In the data rows, 50 means zero.
Here are some points:
np.array([41, 51, 77, 51, 55, 54, 61, 43, 45, 49, 66, 17, 57, 70, 53, 27, 69, 56, 38, 47, 2, 59, 52, 73, 70, 60])
np.array([56, 32, 53, 59, 45, 30, 65, 21, 60, 44, 59, 66, 47, 23, 75, 61, 51, 36, 49, 42, 43, 34, 57, 54, 18, 67])
np.array([46, 43, 66, 48, 50, 51, 59, 41, 51, 47, 63, 32, 54, 58, 56, 40, 61, 50, 44, 47, 26, 54, 52, 63, 55, 60])
np.array([35, 52, 32, 20, 42, 75, 52, 89, 62, 49, 41, 32, 66, 86, 21, 44, 55, 41, 73, 73, 80, 70, 30, 30, 73, 54])
np.array([41, 44, 46, 40, 47, 64, 59, 59, 54, 46, 58, 26, 53, 71, 39, 47, 54, 54, 49, 53, 54, 60, 48, 52, 70, 49])
np.array([58, 30, 47, 55, 41, 33, 64, 26, 65, 44, 56, 72, 47, 20, 74, 66, 47, 32, 55, 46, 59, 32, 52, 46, 13, 69])
np.array([47, 28, 41, 57, 47, 21, 69, 25, 61, 46, 57, 74, 47, 22, 68, 76, 45, 32, 53, 34, 65, 33, 51, 41, 17, 62])
np.array([39, 44, 42, 32, 44, 64, 57, 70, 60, 47, 49, 35, 58, 73, 36, 47, 54, 45, 60, 58, 63, 61, 40, 42, 61, 54])
np.array([59, 30, 75, 72, 51, 20, 70, 0, 52, 44, 72, 62, 41, 14, 91, 56, 58, 42, 32, 30, 9, 28, 67, 74, 16, 70])
np.array([49, 20, 45, 69, 50, 5, 77, 8, 60, 48, 62, 85, 39, 7, 78, 85, 45, 28, 44, 18, 48, 22, 58, 43, 7, 67])
np.array([40, 40, 37, 33, 45, 58, 58, 64, 62, 45, 52, 42, 56, 65, 38, 57, 50, 44, 61, 54, 75, 58, 41, 39, 54, 50])
np.array([34, 51, 37, 24, 41, 72, 52, 87, 61, 50, 44, 30, 65, 83, 23, 43, 53, 41, 71, 69, 71, 67, 31, 33, 75, 56])
np.array([52, 27, 67, 76, 53, 23, 72, 7, 50, 51, 75, 50, 33, 27, 77, 61, 58, 48, 22, 17, 0, 29, 71, 67, 40, 67])
np.array([40, 50, 66, 43, 52, 61, 58, 55, 49, 48, 59, 19, 58, 76, 45, 31, 65, 52, 46, 54, 22, 61, 47, 61, 73, 58])
Here are 10 more points, each followed by its number:
np.array([44, 41, 71, 54, 52, 50, 61, 35, 47, 48, 67, 24, 47, 63, 57, 38, 64, 54, 33, 40, 7, 50, 57, 68, 65, 58]) 0
np.array([42, 38, 41, 44, 47, 48, 62, 51, 59, 46, 56, 44, 52, 56, 46, 59, 49, 46, 51, 48, 65, 51, 48, 44, 52, 52]) 1
np.array([42, 41, 53, 43, 48, 53, 60, 51, 55, 46, 59, 36, 53, 62, 47, 49, 58, 48, 50, 48, 43, 54, 47, 52, 57, 55]) 2
np.array([45, 39, 44, 39, 44, 51, 60, 54, 60, 46, 51, 48, 56, 55, 50, 53, 53, 40, 59, 53, 60, 51, 43, 43, 44, 59]) 3
np.array([45, 31, 63, 62, 50, 35, 67, 22, 52, 49, 67, 46, 41, 41, 67, 56, 58, 47, 33, 31, 16, 38, 64, 64, 44, 62]) 4
np.array([45, 37, 22, 31, 37, 56, 56, 68, 72, 46, 40, 62, 57, 53, 42, 64, 43, 29, 75, 65, 96, 50, 35, 23, 39, 61]) 5
np.array([49, 22, 48, 69, 51, 10, 75, 9, 59, 48, 64, 77, 40, 13, 77, 80, 47, 33, 41, 20, 43, 25, 60, 46, 16, 64]) 6
np.array([49, 26, 34, 50, 43, 24, 67, 30, 66, 45, 54, 81, 49, 19, 66, 78, 42, 27, 61, 38, 80, 34, 47, 35, 9, 62]) 7
np.array([57, 23, 36, 55, 40, 23, 66, 25, 70, 43, 54, 87, 47, 10, 75, 79, 42, 25, 60, 43, 73, 26, 52, 38, 2, 68]) 8
np.array([38, 44, 38, 28, 44, 66, 56, 72, 60, 47, 48, 34, 60, 75, 33, 49, 55, 46, 60, 60, 72, 63, 39, 42, 64, 51]) 9
Which two of these numbered points are nearest to each point below, looking only along the 8 directions in which the first points spread most? Their numbers follow each, nearest first.
np.array([42, 42, 42, 37, 44, 54, 58, 59, 61, 47, 50, 46, 56, 60, 44, 53, 53, 39, 61, 57, 62, 53, 42, 41, 51, 59]) > 3 1
np.array([47, 33, 60, 61, 50, 33, 67, 26, 52, 49, 67, 46, 43, 42, 65, 56, 57, 44, 36, 31, 23, 39, 59, 59, 44, 61]) > 4 0
np.array([41, 37, 39, 46, 47, 44, 65, 48, 58, 47, 54, 50, 51, 51, 47, 63, 47, 44, 52, 45, 68, 47, 45, 42, 46, 52]) > 1 3
np.array([55, 23, 38, 56, 41, 22, 67, 23, 68, 44, 56, 84, 45, 12, 75, 79, 44, 27, 57, 39, 68, 27, 53, 39, 5, 67]) > 8 7
np.array([50, 30, 69, 71, 52, 29, 69, 10, 51, 48, 73, 47, 36, 33, 75, 56, 59, 47, 26, 25, 0, 31, 68, 68, 42, 65]) > 4 0
np.array([39, 37, 26, 35, 44, 46, 62, 61, 63, 46, 49, 54, 58, 54, 40, 68, 44, 39, 66, 52, 97, 54, 37, 31, 43, 49]) > 5 1
np.array([45, 44, 76, 57, 53, 52, 62, 33, 46, 47, 70, 19, 47, 64, 59, 33, 68, 58, 30, 41, 0, 51, 61, 75, 66, 59]) > 0 4
np.array([56, 19, 65, 82, 51, 4, 74, 0, 56, 47, 74, 76, 31, 0, 93, 75, 52, 34, 27, 12, 7, 13, 72, 64, 8, 73]) > 6 4
np.array([43, 25, 19, 40, 40, 26, 68, 43, 71, 45, 48, 87, 53, 25, 53, 86, 37, 22, 73, 40, 99, 38, 39, 20, 10, 58]) > 7 8
Here are 10 other points, each followed by its number:
np.array([38, 44, 37, 27, 44, 65, 56, 72, 62, 44, 49, 35, 61, 76, 31, 50, 53, 47, 64, 62, 79, 64, 39, 39, 63, 50]) 0
np.array([43, 37, 40, 41, 44, 46, 61, 50, 62, 45, 55, 52, 52, 50, 50, 60, 52, 38, 58, 48, 63, 48, 45, 43, 41, 57]) 1
np.array([46, 37, 54, 55, 48, 46, 64, 38, 55, 49, 63, 40, 45, 51, 56, 53, 56, 47, 41, 40, 30, 44, 56, 55, 52, 61]) 2
np.array([52, 20, 64, 83, 53, 5, 78, 0, 52, 50, 73, 71, 30, 7, 88, 74, 54, 38, 25, 10, 6, 16, 69, 62, 17, 71]) 3
np.array([50, 30, 65, 65, 50, 26, 68, 12, 53, 46, 67, 55, 42, 28, 75, 58, 57, 42, 36, 30, 17, 33, 62, 64, 31, 66]) 4
np.array([49, 29, 57, 64, 50, 27, 69, 20, 55, 48, 67, 55, 40, 32, 69, 63, 54, 41, 35, 27, 26, 34, 61, 57, 35, 63]) 5
np.array([47, 39, 63, 54, 51, 38, 64, 32, 52, 48, 63, 45, 54, 43, 62, 49, 57, 45, 45, 42, 32, 47, 52, 61, 41, 62]) 6
np.array([50, 33, 66, 70, 53, 36, 68, 19, 50, 50, 73, 38, 36, 42, 68, 53, 58, 52, 25, 26, 2, 37, 67, 68, 50, 62]) 7
np.array([52, 29, 37, 48, 41, 34, 63, 38, 67, 45, 52, 73, 51, 27, 63, 70, 45, 29, 61, 49, 71, 35, 47, 37, 18, 65]) 8
np.array([39, 43, 39, 30, 44, 62, 57, 69, 61, 47, 51, 36, 59, 73, 35, 50, 53, 45, 62, 58, 70, 62, 40, 42, 62, 52]) 9
The same question for these:
np.array([53, 26, 35, 52, 44, 26, 66, 29, 67, 44, 52, 80, 48, 20, 69, 76, 43, 27, 59, 42, 75, 31, 48, 37, 10, 65]) > 8 1
np.array([56, 31, 41, 50, 40, 36, 63, 34, 67, 44, 52, 73, 48, 25, 68, 67, 46, 30, 59, 50, 68, 35, 49, 41, 16, 68]) > 8 1
np.array([43, 35, 42, 42, 46, 49, 61, 51, 61, 45, 56, 48, 52, 54, 47, 60, 52, 43, 56, 47, 62, 49, 46, 43, 46, 54]) > 1 9
np.array([50, 36, 72, 66, 53, 39, 66, 22, 47, 50, 74, 31, 40, 47, 66, 45, 63, 55, 25, 30, 0, 42, 67, 72, 57, 63]) > 7 2
np.array([43, 44, 60, 46, 48, 63, 57, 52, 53, 47, 61, 21, 51, 73, 46, 37, 61, 55, 42, 52, 25, 58, 54, 61, 71, 56]) > 2 6
np.array([38, 47, 48, 33, 48, 66, 55, 66, 56, 46, 54, 24, 59, 80, 35, 41, 58, 52, 54, 58, 55, 64, 43, 51, 71, 50]) > 9 0
np.array([53, 21, 69, 81, 53, 11, 75, 0, 52, 48, 74, 64, 31, 11, 88, 67, 55, 41, 22, 13, 0, 20, 73, 69, 23, 69]) > 3 4
np.array([47, 28, 46, 58, 49, 25, 70, 26, 59, 48, 61, 65, 45, 29, 65, 71, 48, 37, 47, 30, 51, 35, 55, 45, 28, 60]) > 5 8
np.array([49, 39, 42, 43, 41, 50, 60, 49, 63, 46, 50, 56, 56, 46, 55, 55, 48, 37, 61, 56, 63, 46, 43, 40, 37, 64]) > 1 8
